Here is a table of points, one per row:
"50 -11 27 10 14 -25 -45 -14 -5 24 1 14 44 13 -11 33 -68 -40 5 -30 -17 -39 -15 22 -12 25 -4 14 11 15 20 -38 -33 -15 8 -53 87 1 23 54 38 -9 51 13 -32 -9 -35 -12"
"30 -14 -31 -75 27 -15 24 13 -32 19 -17 21 46 -12 20 3 23 12 28 39 17 -59 -1 -36 7 51 79 37 22 -76 -27 -32 0 -41 -12 14 32 -31 -18 62 28 6 -30 9 41 -8 4 -11"
"36 28 22 -2 -11 -38 -3 38 -19 -10 29 -1 15 23 47 -38 12 -20 -41 -17 25 -17 -55 3 20 -64 86 -34 2 -8 4 33 102 -33 -4 -17 -17 -6 3 -13 26 -44 33 -19 15 32 61 -1"
"-18 -86 62 39 -41 -19 -31 6 -15 -19 9 -1 -10 -18 0 -32 -5 14 83 -35 -39 -11 56 -25 -25 33 33 -26 -10 8 -1 22 -31 9 38 60 -30 -20 -33 36 48 19 -16 -14 -26 39 -17 1"
"24 10 -23 32 10 -3 -17 -14 -14 11 -76 -86 -14 -12 -10 15 -10 4 -4 -30 21 -9 -28 33 -26 6 9 0 -17 -18 -43 -14 -47 2 -19 58 -8 40 41 -47 101 -23 -45 -3 -14 15 52 -14"
"-47 -14 36 -28 -25 52 22 32 20 -36 -32 15 -14 24 -46 1 -29 -25 25 -10 3 18 -34 -3 26 25 54 -21 18 11 -23 -26 0 -2 -73 -12 5 -49 7 -46 9 24 60 63 26 -29 30 -59"
"31 4 -4 11 -15 3 -11 66 -17 24 19 -49 -11 -51 -10 4 22 9 13 7 -77 23 29 -1 8 -44 -24 27 -25 -57 -35 -14 -3 -14 -42 -43 61 21 -47 -1 42 33 5 -63 -14 -21 25 -53"
"-25 16 24 -13 -23 -7 13 -18 44 -4 -26 11 -42 -10 49 38 -39 40 45 4 -7 28 -3 -1 77 -12 -9 60 -56 7 -12 27 41 28 5 -12 39 -12 10 49 25 -41 -21 17 42 41 34 28"
"-65 9 40 -70 -46 7 -15 -30 -24 20 -24 20 -53 -4 -39 41 -8 -15 6 4 48 -16 -10 16 -55 -53 6 60 18 -25 -15 -1 32 -53 35 -6 -14 19 -31 -8 40 17 -13 -17 -50 -22 -16 9"
"-1 39 -39 19 -10 19 -8 2 0 -32 71 6 -4 30 -2 24 -14 12 20 17 45 -13 13 61 7 -26 -18 -20 -3 -60 -7 -15 -11 23 61 -2 -23 -25 31 -10 -18 17 -51 42 66 9 -69 -46"
"28 -13 7 4 -19 -15 13 0 59 -5 -59 -45 -47 53 43 18 60 1 -22 -26 37 -34 -2 -17 -25 -30 0 -31 -22 30 11 -66 -19 -10 28 -33 0 -69 -54 -13 -15 15 25 -10 48 -49 21 5"
"-50 -24 -35 -67 13 -75 -57 34 -28 -56 -11 -29 -14 34 62 -25 7 58 44 32 -32 -16 8 41 -25 -12 -42 -11 6 28 -13 20 3 -44 -14 -47 -3 38 53 9 -3 41 14 10 0 -7 20 -2"
"20 -69 9 -60 63 25 3 -22 13 58 27 45 -9 -59 26 -33 -15 9 11 -11 -37 3 -41 18 -11 -30 -8 -2 -58 -37 -1 -16 -60 -12 20 -40 -24 -7 -17 -58 -20 -36 10 -4 -16 23 30 2"
"84 -1 -49 26 -14 -19 -16 -3 -12 37 -46 28 -18 -75 -17 -9 -4 32 4 -25 -18 38 8 6 2 7 4 22 -9 24 -45 35 28 -77 11 46 22 -8 -7 -42 -27 42 30 50 -30 -41 -24 26"
"-16 -58 -52 42 35 42 43 -20 -7 -47 -16 -5 -7 -39 -18 10 48 -30 -12 -12 4 -20 -15 -40 -30 -40 13 67 -12 56 29 -14 36 -24 -21 -5 8 61 -1 22 11 -3 -15 31 39 0 -30 -19"
"6 -25 -5 33 21 -24 1 -32 -28 -12 7 9 5 -14 48 23 -44 -64 -27 33 92 42 -5 -15 14 -11 14 4 16 8 -1 6 -37 8 -16 -34 -49 -15 15 40 23 104 -18 -22 20 -26 42 43"
"26 18 -3 -32 -9 -30 -40 -16 86 11 -29 25 13 52 -38 -27 -22 -53 14 37 -5 13 5 -28 -27 -18 17 22 -1 9 1 4 -4 3 -25 58 31 21 -52 -7 -14 19 -20 -33 77 59 -11 -15"
"-17 -19 -2 -5 -24 -18 -7 -61 -2 26 35 -20 -10 -11 22 27 8 59 -31 12 -5 10 5 24 -14 -14 26 9 58 4 -79 -28 13 59 -17 16 -27 29 -26 37 -37 5 64 -11 79 -29 34 -20"
"9 -55 3 -10 -26 30 -14 -24 23 -22 -19 1 30 -24 -10 49 47 33 -21 71 88 -15 27 40 17 14 28 -44 -5 10 50 42 26 16 -51 -10 4 -17 27 -28 -4 17 7 -41 -47 37 -24 26"
"-40 -33 -40 3 29 -14 8 -20 0 42 -19 -69 14 36 47 49 -39 10 33 18 -59 63 -34 30 19 0 56 -46 -8 -21 38 -13 39 -5 -10 18 10 26 -3 -3 8 -27 -28 -1 -18 -46 -61 36"
"34 5 -13 -37 51 7 71 18 -43 -21 -59 43 -6 44 40 24 21 10 -15 -21 23 83 43 30 -21 12 -53 14 39 -25 -20 -26 33 18 37 13 21 13 -15 9 33 10 22 -38 -28 32 -5 -7"
"35 -20 37 -44 15 -4 43 6 -34 22 32 -24 -17 66 -29 1 42 -8 23 -28 23 -19 -29 46 46 11 -11 -4 -1 54 -44 96 -50 -34 -12 25 7 3 -68 44 27 -13 -18 -16 5 -10 -34 -18"
"-35 1 -23 -61 -50 -58 23 47 -35 10 -28 -42 44 -30 -55 10 -3 -42 0 0 12 26 43 3 -14 -1 8 14 -21 9 17 7 -2 38 5 -64 -23 -13 -12 16 2 -53 -18 18 64 -4 11 14"
"41 -11 8 -14 4 -29 -18 18 -37 -57 -35 -62 -20 -1 37 -9 -38 3 11 50 26 -43 -40 -15 25 25 -17 54 -3 -19 7 -6 19 42 -8 0 -40 22 -110 -44 24 -17 49 13 9 21 -33 16"
"14 40 34 18 11 15 31 5 12 -18 74 -60 9 24 -23 -26 47 -7 29 40 -6 -7 7 56 10 0 38 80 22 -9 70 -37 -33 3 10 17 -12 -1 27 7 2 43 58 -12 -15 -20 22 72"
"39 30 13 17 7 9 2 18 -3 58 -5 31 1 63 30 24 -22 2 -13 41 -44 -41 51 26 -59 42 76 36 -45 3 -21 2 -17 17 -10 -73 -16 62 -14 -9 10 -1 -12 26 0 19 16 7"
"-18 -45 24 11 21 1 -39 16 10 -1 31 19 78 61 42 -37 25 30 -7 2 39 24 10 -35 29 -1 5 97 5 -19 -12 12 -26 -12 -22 -2 -29 -8 24 -72 48 -55 -4 -9 -12 -49 -24 15"
"2 -25 38 48 34 -9 5 -6 2 9 -26 -23 24 -16 12 -23 -5 37 4 69 -38 0 -22 19 -1 -7 6 35 82 -13 45 47 -8 -16 69 -46 40 -9 -28 -26 6 4 -46 66 13 14 61 -50"
"40 19 15 -43 15 14 -53 45 -56 65 -6 -33 -8 12 41 -20 14 -7 9 29 18 -12 -7 -46 -10 -44 14 33 -8 87 14 -32 25 63 -18 47 11 -48 20 26 -17 -10 -12 40 -34 5 -15 -25"
"2 -3 -6 9 45 -60 -15 33 24 8 2 -15 -90 -14 -18 28 -10 3 -29 -31 -10 -9 8 -24 8 42 -17 42 16 -44 37 21 4 -15 6 13 -22 49 25 19 -45 -11 -21 -40 -66 -15 22 -62"
"-14 58 -45 19 -29 -10 -13 -94 -26 -29 7 0 19 20 33 11 95 -46 -8 16 -44 9 1 -34 13 31 8 26 -21 -45 7 50 -60 20 9 -31 18 -2 3 -25 7 0 44 29 -48 -17 29 1"
"-64 7 -8 -1 0 14 35 8 -17 31 43 -10 11 7 12 -30 -26 6 -108 27 -39 -62 -6 -1 -2 50 -41 12 -55 14 13 14 40 21 26 68 53 -20 8 -41 33 47 13 3 42 -36 18 19"
"11 -26 3 1 -12 10 -36 47 29 -24 -24 1 28 -10 9 -16 37 12 -47 -5 -7 61 -70 57 -50 -10 12 20 -79 -48 -28 7 11 -5 -8 27 7 40 -30 91 -21 19 -7 49 -26 -27 3 -17"
"-23 58 -23 1 33 30 -4 32 48 18 46 -10 4 -33 -6 27 31 53 2 12 23 3 -1 -52 -18 11 -38 -32 30 -6 7 -4 -38 -46 -12 -29 -20 16 -74 37 58 -22 24 61 2 19 -14 26"
"-30 34 7 68 -2 28 54 6 -36 40 -49 27 45 13 14 -21 -28 40 33 51 2 -35 -25 -4 -31 -37 -14 24 -19 -20 -3 30 -41 -27 -7 2 -48 -36 4 33 -19 -48 46 -66 -10 -2 -8 -24"
"-8 6 23 -8 -8 -47 81 -26 64 20 4 -29 13 -39 15 -53 -11 -17 13 54 15 5 34 -23 38 -23 11 -35 -24 -13 -25 -18 -13 13 38 -5 21 77 -1 11 0 14 -8 33 -39 -63 -17 -36"
"10 -27 -37 19 21 2 18 -28 15 52 20 -19 11 32 -39 -55 -20 41 59 -53 72 -6 -9 2 -50 8 -17 29 -16 -43 -3 9 54 56 -21 -49 33 4 -6 8 9 45 5 -2 -44 24 25 11"
"-25 -40 -21 22 20 42 -60 -25 -35 30 -10 -86 -1 47 -1 -38 -12 -45 -43 39 1 -25 71 0 74 15 -3 13 -28 -17 -42 -33 25 -52 35 2 -7 16 -12 33 -10 -21 49 35 7 26 13 1"
These points spread out most along one direction. Take the direction at right angles to it along which they spread out most. Go by this last direction. Where along it does each point below lie, from 0 to 99? 50 is the average, and the first point above lies past it. One standard deviation of the points above along it is 16.
"-25 16 24 -13 -23 -7 13 -18 44 -4 -26 11 -42 -10 49 38 -39 40 45 4 -7 28 -3 -1 77 -12 -9 60 -56 7 -12 27 41 28 5 -12 39 -12 10 49 25 -41 -21 17 42 41 34 28" 36
"28 -13 7 4 -19 -15 13 0 59 -5 -59 -45 -47 53 43 18 60 1 -22 -26 37 -34 -2 -17 -25 -30 0 -31 -22 30 11 -66 -19 -10 28 -33 0 -69 -54 -13 -15 15 25 -10 48 -49 21 5" 30
"31 4 -4 11 -15 3 -11 66 -17 24 19 -49 -11 -51 -10 4 22 9 13 7 -77 23 29 -1 8 -44 -24 27 -25 -57 -35 -14 -3 -14 -42 -43 61 21 -47 -1 42 33 5 -63 -14 -21 25 -53" 53
"-14 58 -45 19 -29 -10 -13 -94 -26 -29 7 0 19 20 33 11 95 -46 -8 16 -44 9 1 -34 13 31 8 26 -21 -45 7 50 -60 20 9 -31 18 -2 3 -25 7 0 44 29 -48 -17 29 1" 94
"-17 -19 -2 -5 -24 -18 -7 -61 -2 26 35 -20 -10 -11 22 27 8 59 -31 12 -5 10 5 24 -14 -14 26 9 58 4 -79 -28 13 59 -17 16 -27 29 -26 37 -37 5 64 -11 79 -29 34 -20" 41
"24 10 -23 32 10 -3 -17 -14 -14 11 -76 -86 -14 -12 -10 15 -10 4 -4 -30 21 -9 -28 33 -26 6 9 0 -17 -18 -43 -14 -47 2 -19 58 -8 40 41 -47 101 -23 -45 -3 -14 15 52 -14" 46
"34 5 -13 -37 51 7 71 18 -43 -21 -59 43 -6 44 40 24 21 10 -15 -21 23 83 43 30 -21 12 -53 14 39 -25 -20 -26 33 18 37 13 21 13 -15 9 33 10 22 -38 -28 32 -5 -7" 35
"20 -69 9 -60 63 25 3 -22 13 58 27 45 -9 -59 26 -33 -15 9 11 -11 -37 3 -41 18 -11 -30 -8 -2 -58 -37 -1 -16 -60 -12 20 -40 -24 -7 -17 -58 -20 -36 10 -4 -16 23 30 2" 61
"84 -1 -49 26 -14 -19 -16 -3 -12 37 -46 28 -18 -75 -17 -9 -4 32 4 -25 -18 38 8 6 2 7 4 22 -9 24 -45 35 28 -77 11 46 22 -8 -7 -42 -27 42 30 50 -30 -41 -24 26" 42
"6 -25 -5 33 21 -24 1 -32 -28 -12 7 9 5 -14 48 23 -44 -64 -27 33 92 42 -5 -15 14 -11 14 4 16 8 -1 6 -37 8 -16 -34 -49 -15 15 40 23 104 -18 -22 20 -26 42 43" 52
"26 18 -3 -32 -9 -30 -40 -16 86 11 -29 25 13 52 -38 -27 -22 -53 14 37 -5 13 5 -28 -27 -18 17 22 -1 9 1 4 -4 3 -25 58 31 21 -52 -7 -14 19 -20 -33 77 59 -11 -15" 24
"11 -26 3 1 -12 10 -36 47 29 -24 -24 1 28 -10 9 -16 37 12 -47 -5 -7 61 -70 57 -50 -10 12 20 -79 -48 -28 7 11 -5 -8 27 7 40 -30 91 -21 19 -7 49 -26 -27 3 -17" 37
"-25 -40 -21 22 20 42 -60 -25 -35 30 -10 -86 -1 47 -1 -38 -12 -45 -43 39 1 -25 71 0 74 15 -3 13 -28 -17 -42 -33 25 -52 35 2 -7 16 -12 33 -10 -21 49 35 7 26 13 1" 65
